Each scene shows the same named points in several views, each turned, perhaps mirrored, and shifted as a whole.
A view may leave some points out, and in a few views one point is out of place. Which views, in the order they come, and which point in each? Write no view if none.

-- scene 1 --
view 1:
  noku [ 14   7 -11   5   5 -19  13   7 -15   5  -1  18   0  14  -7  -4]
  Nugok [ 15  -1  -5   4  10 -21  19   6 -13   3   8  18 -11   5   5   1]
  Pof [ 18   4  -8   7   2 -20  21   9 -20   4   9  14 -12  13  -2  -1]
  Tufo [ 20   1 -10   6   4 -17  17   8 -17   4   5  15  -7  12  -6  -4]
  mar [  5   3 -18  -2   6 -18  -3   4   4   6  -3   1  11  15 -17 -14]
  tuda [ 22   4  -7   5   4 -16  17  16 -18   8   8  16  -9  12   3   5]
  nepa [ -2   6 -15  -2  11 -19  -9   5  10   3  -3   2  17  13  -8 -13]
  dalol [ 20  -1  -5   8   0 -16  22   6 -21   0  13  19 -12  16  -2  -2]
  Rik [  2   2 -17  -3   2 -16  -3   2   7   6   2  -4  10  19 -18 -15]
  rase [ 12   5  -4   7   3 -18  14  11 -14   0  13  15  -5  17   5  -1]
view 2:
  Tufo [-13   5  19  -6   3   0  -7   1  24   3  11   4   3  -7  16 -12]
  rase [-16   4  14  -3  11   3  -3   6  10   2  10   6   3  -9  21 -13]
  Nugok [-14   3  18  -6   5   1 -12   4  11   3  19   5   2  -5  14  -4]
  Pof [-13  10  19  -7   5   3  -4   6  19   6  12   4   5  -8  16 -10]
  noku [ -9   3  13  -4   4  -3  -4  -6  20  -2   9   6   1 -10  12 -16]
  dalol [-16   9  18  -5   5   8  -9   9  18  10   8   4   6  -4  17 -13]
  mar [-16 -10  17  -9   6 -14   2 -26  23 -19   3  -6   1 -14  22 -17]
  tuda [-11   2  20  -6   4   4  -1  12  19   5  14  10  -2 -11  16 -10]
  nepa [-16 -15  13  -5  12 -17   2 -27  12 -25   6  -4  -3 -16  25 -17]
  Rik [-20 -12  19 -12   8 -11   5 -28  20 -19  -1 -10   4 -14  25 -19]
view 3:
  Nugok [  3 -16  28 -20 -34 -18  10 -17  20   7   8  30  13   9 -13  16]
  Rik [-16  -9  17 -21 -10 -17  16 -28  21  19  30  41  -7  -3 -19 -10]
  dalol [ 13  -9  15 -21 -35 -16   9 -17  26  11   6  28  11  15 -17  12]
  tuda [ 12  -9  26 -19 -34 -17  13  -7  23  13   8  31  16   8 -15   6]
  Pof [ 10 -10  20 -23 -31 -16  12 -13  26   9   6  30  12  11 -19  11]
  noku [  6 -17  24 -19 -30 -19  16 -16  29  17  14  38   4   8 -20   5]
  rase [  3  -8  22 -16 -32 -16  13 -17  25   9   7  33  14  17 -14   5]
  mar [-13 -12  23 -20 -14 -17  19 -26  22  23  29  43  -5  -4 -21  -6]
  Tufo [ 10 -12  21 -22 -30 -16  13 -17  25  15  11  32   9   6 -20  11]
view 4:
  Tufo [-11 -28   0 -11 -10   1 -16   4  -4  -2   5   6 -13  10 -11  11]
  Rik [ -1 -25   3 -16  -7   1  -1  -8  -1   1   5  -9 -16  15  11 -24]
  mar [  0 -28  -2 -13 -11  -1   0  -6  -6   5   5  -8 -17  12   8 -19]
  tuda [-12 -25  -4 -10 -16   2 -26   3  -6  -5   5   4 -16  13 -19  13]
  Nugok [-15 -28  -3 -18 -15   5 -24  -2  -5  -5  -5   9 -15   4 -10  14]
  rase [-15 -30   0 -15 -14   7 -24  -2  -4  -7  -2   0 -11  19 -10  11]
  noku [ -9 -31  -5  -8 -11  -1 -14   1  -4   5   1   1 -12  12  -8   7]
  Pof [-14 -27   1 -15 -10   0 -23   4  -2  -4   4   6 -11  13 -12  15]
  nepa [  0 -30  -5 -16 -18   3  -2 -12 -10   4  -3 -13 -17  13  12 -24]
  dalol [-18 -29   4 -12  -7   5 -21   4   0  -7   2   8 -11  14 -15  18]
view 5:
  Pof [ -7 -10  -7  12  13  -2   3 -17   1   9  -2   0   6  -9  20   0]
  Nugok [  0  -7  -9   9   7   9  10 -19   1  12   0   4   6  -7  20   2]
  rase [ -9  -5 -10  14   9  -3   5  -8   8   9  -1   3  -5  -4  12   2]
  dalol [-11 -11  -4  12  18  -3  10 -18   1  10  -4   3   7 -10  17   2]
  Rik [  8   2   2   7 -13 -21  -2  15  -2  27 -14   4  -4  -5  18   0]
  nepa [ 13   9  -4  10 -22 -13  -1  16   4  20  -9   7  -8  -2  13   1]
  noku [  2  -2  -5  14   3  -9   1 -11   5   4  -6   5   5 -10  17   3]
  Tufo [ -3  -6  -5  13   9  -5   5 -12   0   8  -2   2   8 -14  20   2]
  mar [ 10   4  -1  11 -15 -18  -3  13   0  19 -10   4  -1  -8  18   1]
  tuda [ -4  -5 -13  11  12   0   5 -16   3   6   0  -7   9 -11  14  -3]
Moved in: view 5
  out of place in view 5: rase

-- scene 2 --
view 1:
  bazes [  0 -19 -22   3  25]
  muvik [ 13 -23 -26  13  18]
  Kogo [  4 -15 -23   1  25]
  babo [ 16 -24 -24  20  15]
  zizat [ -3 -30 -32  -4  23]
  Vutef [  8 -32 -39   1  18]
  tadom [  2 -15 -28  -7  26]
  peguv [  1 -28 -30   2  22]
  vuto [  3 -26 -22  10  21]
  suz [ 17 -13 -27   7  21]
  guli [  7 -22 -27   6  21]
  todaf [  0 -17 -28  -7  27]
  Seger [ -4 -24 -20   5  24]
view 2:
  tadom [ -9  16 -11   5 -16]
  guli [-3 20 -9 -3 -5]
  vuto [-6 14 -5 -9 -1]
  bazes [ -8  13 -14  -1  -6]
  suz [  2  29 -16   2  -5]
  muvik [ 1 25 -9 -6  1]
  tof [ -7  17  -8   0 -11]
  todaf [-10  14  -9   4 -17]
  babo [  4  28 -12  -9   8]
  Vutef [ -1  22   7  -7 -10]
  Kogo [ -7  17 -16   2  -9]
  Seger [-10   8 -11  -4  -3]
  peguv [-6 15 -1 -5 -8]
  zizat [ -9  12   2  -5 -12]
view 3:
  Seger [-2 -3 -9 -1 10]
  tadom [ -7  -6  -3 -17   7]
  tof [ -2  -8  -7 -12   6]
  bazes [-1 -4 -5 -7 10]
  todaf [ -9  -6  -5 -17   7]
  Kogo [ -1  -4  -1 -11   9]
  muvik [ 15 -12  -4  -7   4]
  babo [ 22 -13  -3  -4   5]
  vuto [  4  -9 -12  -3   6]
  Vutef [  5 -19 -17 -14  -2]
  guli [  6 -10  -5 -10   5]
  zizat [ -6 -12 -18 -10   3]
  suz [ 11 -10   4 -16   5]
view 4:
  muvik [20 -6 -1  0  9]
  todaf [-2 -7 -5 13  5]
  guli [12 -5 -3  4  9]
  vuto [ 8 -1 -8 -2 13]
  Kogo [  7 -11  -7  11   9]
  tof [ 4 -6 -5  7  7]
  Vutef [ 6  6  3 -4  3]
  tadom [ 0 -9 -4 14  5]
  babo [26 -7 -2 -5 12]
  peguv [ 3  1 -5  1  9]
  Seger [  5  -6 -14   4  15]
  bazes [  7  -9 -10   8  12]
  zizat [-3  3 -6  2  8]
  suz [ 19 -12   3   8   5]
view 5:
  zizat [-5  4  5 -7 -4]
  Seger [ 0  4 -1  7  1]
  tof [-4  2 11  3 -1]
  tadom [-8  8 15  5  0]
  bazes [-1  3  6  9  2]
  suz [ 0 -9 20 13 -1]
  Kogo [-3  3 12 10  1]
  todaf [-8  9 14  3  0]
  babo [  7 -20   9  11  -2]
  guli [-1 -5 10  6 -2]
  vuto [ 2 -5  2  1 -2]
  muvik [  3 -13  10   7  -2]
  peguv [-2 -1  5 -3 -4]
  Vutef [ -2  -8  11 -10  -8]
view 6:
  bazes [  8  -6 -11   1  -6]
  tadom [ 18   1 -13   1  -3]
  guli [11 -9 -8 11 -3]
  Seger [ 3 -7 -8  0 -1]
  suz [ 17 -10 -12  15 -13]
  vuto [ 4 -9 -5  8  2]
  babo [  5 -20  -6  21  -9]
  Vutef [15 -5 -3 17 10]
  todaf [ 18   2 -11   0  -2]
  muvik [ 10 -14  -7  17  -6]
  peguv [10 -5 -6  8  6]
  zizat [11  0 -4  4 10]
  tof [14 -3 -9  5 -1]
  Kogo [ 12  -5 -13   2  -8]
Moved in: view 1
  out of place in view 1: vuto
